One vector is turned by the same rotation once a tick. Each row is the vector after some number of ticks, and that number follows the row.
The counts run from 0 to 502.
[108 109 104 153  69 166  93 131 146 130  92 107 131 126 146 128 105 141
 121 163 140 111 151 142 157 123 112 145 133 111  69 159 144 143 131 109
 131 157  81 106  83 109 117 151 109 144 139 108  91 115 127 148 108 101
 172  93 121  92 139  77  85 110 118 111 152  87 148 100  96 163 140 122
  68 111 130 117 145 115  73 121 143 147 121 157 138 170 155 169  99]	167
[142  98 108 120  66 148 123 125 184 120 125 147 128 121 142 132  97 134
 160 120 167 127 151 115 134  99  92 136 145 140 101  82 133 150 110 124
  98 104 126  97  88 159 139 158 136 119 139 122 107 139 134 129  98  98
 106  83  97  75 167 108  85 103 118 117 168 112 141 131 114 127 110 117
  60  92 114 154 159 120  75 130 154 169 131 149 136 152 195 165  51]	475
[123 100 119 149  88 146  99 110 138 118 113 128 121  87 137 133  89 142
 171 138 168 125 153 121 133 103  98 146 143 137  88 125 144 174 135 100
 125 149 105  96  92 120 104 137 123 173 152 126 123 137 138 104 126  96
 114  99  79  67 145 105 120 120 123 147 148 103 165 100 113 159 131 116
  53  93 104 137 159  93  97 134 162 174 102 131 126 133 168 161  94]	273
[129 106 135 138  69 151 139 135 172 133 113 123 106 130 167 116 112 127
 127 136 157 128 140 110 155 102 126 101 163 116  81  95 135 156 127 103
  98 131 101  95  95 169 118 140 122 134 123 135 114 150 131 144  72 108
 122  87  93  86 148 102 105  88 115 113 169 102 148 106  73 133 139 105
  51  97 134 132 153 126  94 131 147 145 135 130 133 166 153 162  59]	128
[108  98 111 168  79 153 103 109 122 133 114  89 122  93 151 139  87 144
 116 158 128 121 139 136 141 111 107 129 144 116  71 120 143 174 135 100
 103 184  93  94  83 142  91 107 100 181 153 122  88 143 145 126 104 115
 133 105 108 103 155  89 116 114 140 129 140  90 161  90 127 173 120 126
  60 109 127 146 169 122  83 151 138 135 113 156 150 160 158 180  84]	285
[116 103 105 125  74 148 129 150 137 158  99 123 107 109 151 121 119 145
 124 126 139 127 133 117 130 113 120 114 145 112  99 118 131 129 133 119
  92 143  67  81 106 157 114 124 126 139 148 135 103 129 126 144  96 109
 149  70 113  87 135  91  96 115 133 114 142  83 148 109  81 122 121 108
  65  88 132 130 164 132 105 133 126 154 123 151 168 190 199 175  74]	42
[ 91 112 112 144  97 141  84 119 151 137 129 148 135  83 153 114 113 134
 153 157 156 120 117 127 138 122 115 108 135 109 110 125 144 155 129  95
 109 138  59  65 103 124 106 105 129 156 154 136  93 134 151 140 107  82
 123  68  90  66 162 135 115 136 139 142 124  88 124 108 109 127 135  96
  83 105 128 137 145 136 130 117 158 188 119 131 135 143 158 180  77]	193
[134 114 124 141 104 138 107 110 181 161 107 101 160  92 174 143  74 135
 149 150 145 115 138 131 148 105  94 133 126  99 105 132 157 144 115 121
  99 144 101 108  80 148 119 107  98 124 149 131 124 137 129 140 119  72
 128  88  76 111 128  92 106 105 114 115 143  63 132 113  88 138 166 112
  47 105 106 137 167 108  93 140 140 154 104 159 125 152 129 126  79]	148
[128 111 121 113  66 137 130 135 177 167 133 119 114  90 184 123 101 169
 154 159 143 133 127 110 127 133 102 137 137 146 100 119 125 135 124 125
  81 113  79  90  93 166 136 139 140 116 127 123  99 132 150 144 101 104
 132  60  85  76 157 107 102 136 126 143 144  86 152 141 100 125 125  95
  73  82 142 161 139 134 114 141 138 170 129 130 155 173 169 183  64]	117
[110 100 144 157  74 148  93  74 130 140 158 116 137  87 156 139 118 163
 157 184 116 121 109 122 124 113 104 164 113 156  94 125 139 152 137 104
 120 120  97  73 101 135 124 123 126 150 144 135  97 139 178 116 105  94
 119  94  96  94 174 127 120 116 138 130 164  74 157 123 120 154 135 107
  66 102 121 149 158 135  86 156 152 148 120 126 132 128 163 170  82]	113
[126 124 132 151  56 146 123 134 178 151 112 114 132 122 179 135  75 147
 113 154 129 124 135 131 133 119  94 139 122 148  85 112 148 140 111 118
  86 124 104 105  69 139 125 138 115 110 122 142  96 131 139 142  88  96
 124 101  91  95 143  98  92  92 107 122 164  88 142 130  96 162 144 115
  55  99 123 136 160 115  65 141 146 153 119 136 140 154 156 149  87]	469
[124 113 113 122  84 165 111 120 164 133 121 115 144  95 164 137 105 166
 162 181 132 102 125 119 154 111 124 139 141 119 102 144 165 153 135  80
 117 136  88  88 113 129 115 153 114 138 141 113 106 122 128 155 116  80
 142  55  77  90 146  99 112 132 147 134 128  98 154 117 106 111 162 112
  51  77 120 143 146 114  94 148 145 156 132 147 132 134 125 160  91]	255
[139  92 119 150  91 134 103  96 157  95 119 125 131 102 127 122 108 139
 176 111 165 119 137 109 146  85 118 120 139 118 119 116 124 179 124 118
 109 104 127  90 101 143 151 144 134 143 167 131 127 154 143 107 100  98
 124  92  72 100 155 108  99 103 119 113 173  91 136 101  84 116 138 103
  61 104  94 165 172 111  97 155 148 138 142 150 124 136 176 150  63]	152
[114 120 128 163  71 131  89  70 139 121 140 101 119  93 134 121 129 155
 154 157 134 129 114 134 152 106  96 142 124 135 124 140 153 169 127  92
 121 105  90  73  98 125 131 132 134 142 162 156  81 180 148 130  96  92
 140  90 129 102 170 129 113 118 111 111 159  89 156 116 114 110 122 110
  63 108 107 163 144 112 115 150 128 144 139 131 136 158 152 168  44]	346
[144 123  89 119  53 133 146 174 165 146 119 131 115 100 169 127  98 166
 129 154 146 118 153 120 127 102 127 106 140 127 100 122 140 152 125 127
  86 136  85 109  94 163 133 134 116 128 149 120 108 126 151 148  90 107
 117  76  63  76 140  89  80 120 125 147 137 101 143 108  90 122 134 110
  78  85 121 141 170 116 100 152 119 144 125 139 152 170 183 146  89]	299
[108 111  96 161  85 144  81  96 111 119 126  94 143  69 132 150 126 163
 165 171 144 127 130 121 131 103 121 143 130 132 103 152 147 158 133 116
 123 122 102  94  98 107 133 136 144 159 171 120  99 145 152 105 126 111
 138  82  95  98 167 105 116 135 130 127 140  90 146 104 110 148 125 122
  86 106  98 158 193 102 106 172 155 149 128 141 117 135 182 170  85]	176
[ 97 115  97 160  86 142  73 117 147 102 123 133 149  93 126 114  94 140
 151 155 157 112 119 147 152 125  84 135 125 115 102 140 160 165 122 105
 116 125  75  82  97 111 119 126 119 144 169 133  95 140 159 120 125  86
 137  87  96  66 142 120  99 126 132 114 151  88 115 118 123 130 126  95
  70 107 109 153 135 107 115 129 160 179 121 135 141 145 139 188  64]	432
[122 109 126 175  77 162 100 105 129 114 114 122 140 128 106 128 107 132
 117 129 156 100 155 119 140  98 123 118 126 105  86 134 159 144 133  98
 100 122 109  95  78 105 133 132 130 150 145 146  90 127 138 115  97 115
 125  95 102 101 173  88  96 103 120 133 165  87 154  77  91 166 131 126
  67 108 114 126 185 128  79 144 150 133 133 137 117 147 202 140 120]	70
[109 123 110 148  76 151  68 100 126 142 113 131 153  74 129 149 132 157
 133 173 141 105 139 130 133 115  93 138 128 114 121 157 164 149 125  97
 100 155  90  99  93 108 131 135 111 152 179 119  78 123 137 123 115 102
 159  94 125  90 158 105  90 137 135 115 138  82 144 108 134 155 112 135
  64  92 125 126 174 129  80 144 120 175 129 163 143 162 167 173  92]	80
[ 97 111 113 149  77 141 111 141 126 159 122 105 118 115 177 122 100 163
 131 172 126 120 108 138 131 118 117 136 130 127  76 133 124 141 123 141
 105 137  49  92 102 148 114 111 119 140 142 132  86 127 139 142  78  91
 137  63  85  99 145 106 103 110 129 117 156  67 132 115  81 139 153  88
  89 118 133 152 149 132 120 146 129 131 129 134 149 154 154 176  71]	288
[134 109  99 147  56 151 108 115 139 118 106 114 106 114 107 133 131 155
 123 147 144 120 163 123 144 104 117 110 137 116  94 129 159 153 127  85
 118 123  92  96  81 102 137 150 132 168 154 143  81 149 136 117 111 116
 138 107 136  97 169  66 101 116 104 125 145 115 156  77 111 151 106 142
  61 107 113 128 178 100  86 150 140 141 129 139 148 167 192 153 103]	423
[132 128  90 131  58 140 105 139 141 129 121 123 147 105 135 134  97 162
 157 151 156 116 146 128 142 125 108 135 112 133  84 145 152 149 115 138
 125 118  99 125  82 110 129 162 128 127 155 110 111 115 135 116 104  99
 142  88  85  88 144 100  67 109 116 119 164  99 129 117  96 156 149  91
  70  96 105 137 175  95  86 137 145 141 133 147 123 150 178 180  90]	413
[126 121 125 157  83 131 108  98 149 141 132 118 134 115 149 125 122 127
 131 154 128 108 101 129 156 109 114 120 132 135 124 121 154 159 138 114
  91 102  87  70 106 150 137 116 107 122 158 157  83 160 150 152  89  71
 136  72 113 110 165 130  93 106 128 102 183  78 157 110 110 107 132  85
  63 117 125 153 141 139 105 139 117 139 137 133 146 155 155 167  57]	226
[127 109 142 141  60 170 122  97 141 144 122 118 112  92 142 144 134 162
 143 145 150 136 159  98 120  99  96 140 135 137  77 109 137 147 136  84
 113 136 115 109  81 145 118 142 145 178 136 141 106 160 134 126 103 131
 119 116 129  90 158  83 124 120 124 130 145 112 176 111 107 162 114 144
  53  85 126 143 175 109  77 136 151 155 122 146 132 157 191 155 106]	360
[126 107 131 151  63 153 122 129 160 122 109 149 131 119 120 108  97 140
 125 147 155  94 153 130 151 109 129 114 127 115  74 130 159 154 117  91
 109 121 114  99  85 120 132 159 129 136 146 132  95 106 136 119 100 108
 124  88  77  99 165  87  82 112 136 143 170  92 153  90  99 142 135 123
  58 113 127 111 165 130  72 149 146 150 146 149 121 138 182 139 118]	71
[135 107 109 146  68 125 126 129 147 124 111 108  96 111 132 115 112 149
 122 113 161 127 155 127 146 113 113  95 146 102  92 113 138 170 119 101
 104 112  87  94  77 126 131 124 148 164 150 141  81 174 130 123 121 127
 133  97 127  79 150  80 107 133 105 132 141 101 138  80  98 135 110 133
  62 122 114 147 157  92 108 141 156 152 127 135 138 185 182 156  74]	184
[114 119 104 131  44 159 112 122 125 145 121 149 112 105 133 135 137 152
 118 157 139 111 123 113 122 108 107 143 136 151 122 118 173 136 139 116
 112 119  94 100 103 127 148 152 125 131 143 132  83 140 161 145  84 102
 128  96 107  85 179 115  81 117 132 117 159 122 161 107 104 133 112 116
  77  78 112 123 170 135  85 140 136 157 128 140 149 151 226 178  70]	219
[142  96 136 130 103 148 113 107 150 125  95 112 139  70 136 128 121 135
 145 157 161 115 154  94 147 107 144 107 148  95 107 130 138 159 138  77
  91 148 110  76  92 146 117 124 118 155 177 124 115 129 133 138 112  83
 132  81  78  95 147  81 100 129 143 137 125  85 176  95  95 121 135 136
  40  90 125 138 152 129 100 162 121 164 121 164 128 159 155 145  95]	159
[121 111  63 130  63 139 109 152 164 118 127 126 136 116 146 133  80 148
 148 149 150 127 134 140 128 108 100 143 142 148  81 111 137 160 112 159
 114 128  91 119  89 128 134 140 124 135 134 115  95 125 142 117 100 107
 122  87  93  79 147  92  80 118 108 124 160 115  97 122 102 134 124  92
  85 101 106 154 167 100  91 133 158 143 143 140 137 142 180 184  62]	293
[133 127 126 138  42 138 101 102 135 130 106 109 117  96 136 136 123 172
 153 161 151 136 132 128 139 123  96 157 116 147 107 145 151 159 131 108
 120 136  98  96  99 118 115 149 118 133 156 127 119 159 128 136 109  96
 150 114 111  87 138 118  98 102  99 108 170  99 147 125 109 135 143 106
  64  91  95 140 149  91  89 139 128 166 145 163 130 173 158 178  62]	4
[131 110 106 138  62 136 100 116 151 103 110 131 131  86 113 114 120 162
 147 152 140 102 149 120 155 118 124 134 148 123 114 137 146 172 131  91
 116 131 104  94  80 139 136 159 116 146 184 115  89 133 141 119 113  90
 144  99  93  81 165  95  76 136 138 127 149 114 150 111 144 117 115 108
  60 102 132 140 134 117  99 141 110 160 135 157 157 143 162 181  68]	78
[ 93  99 119 163  91 170  80  94 110 140 122 113 127 103 157 146 105 126
 141 162 129 126 115 126 130  99  90 164 133 137  86 119 168 150 141 119
 129 152  91  90 103 105 101 120 107 163 138 127 103 152 147 130 104  86
 131  81 113  83 155 115 124  97 127 111 160 101 142 111 104 149 131  97
  68  85  96 132 174 122  92 115 167 154 124 136 142 141 169 182  76]	370
[140 106 141 150  82 125 144 120 145 137 111  88 104  99 165 121 103 154
 129 145 135 135 138 117 122 104 122 112 140 127  94 107 127 164 132 111
  94 131  99  84  93 160 133 115 121 126 154 144 109 157 123 145  84 106
 121  86  72 120 148  80 105 102 124 133 158  86 160  99  69 120 146 116
  53 109 117 168 174 120 107 170 123 120 119 146 142 154 164 142  71]	385
[132 111 127 138  80 176 117 116 162 123 113 120 128 122 156 125 103 168
 152 171 126  98 132 120 165  97 125 151 138 125  68 147 151 162 141  92
 130 132 107  90 100 142 126 165 129 163 141 116  91 116 137 129 105  90
 144  75  78  98 168  95 112 124 131 142 158 113 166 115 110 134 156  95
  49  91 125 137 150 116  73 152 146 156 136 137 124 127 143 153  91]	254
[109 103 133 124  74 164 123 124 111 144 111 145 107 118 165 124 116 179
 141 168 147 116 135 103 113 116 141 144 121 120  86 136 129 127 131 114
 107 127  81  76  96 117 121 155 134 141 131 120 104 121 146 137 103 105
 139  69 100  71 157  93 111 121 137 140 127  78 168 110  72 140 140 104
  80  82 129 144 164 134 103 142 142 149 119 123 138 154 220 166 103]	276
[124 128  88 125  69 127  98 122 141 134 108 128 127  67 119 122 140 149
 153 147 162 113 135 113 146 113 134 101 133 117 133 144 153 166 137 105
 110 125  93  80 114 113 131 135 124 134 184 127 110 163 145 143 116  83
 146  70  90  71 150 114  82 136 139 119 130 103 127  99 101  93 138 107
  68  88 109 149 160 109 124 144 124 173 125 144 151 179 173 172  69]	420
[115 118 116 151  80 163  77 113 143 157 129 120 164  72 150 150 114 151
 114 169 142 111 143 117 130 114 114 133 132 132 106 143 145 136 114 107
  78 147  80 109  85 128 127 111 114 129 163 125  98 112 142 142 109  97
 139  77  98  93 149  94  89 158 139 123 128  66 141 125 119 145 141 121
  70  94 124 147 168 139  91 136 118 175 116 165 138 152 149 149 108]	319
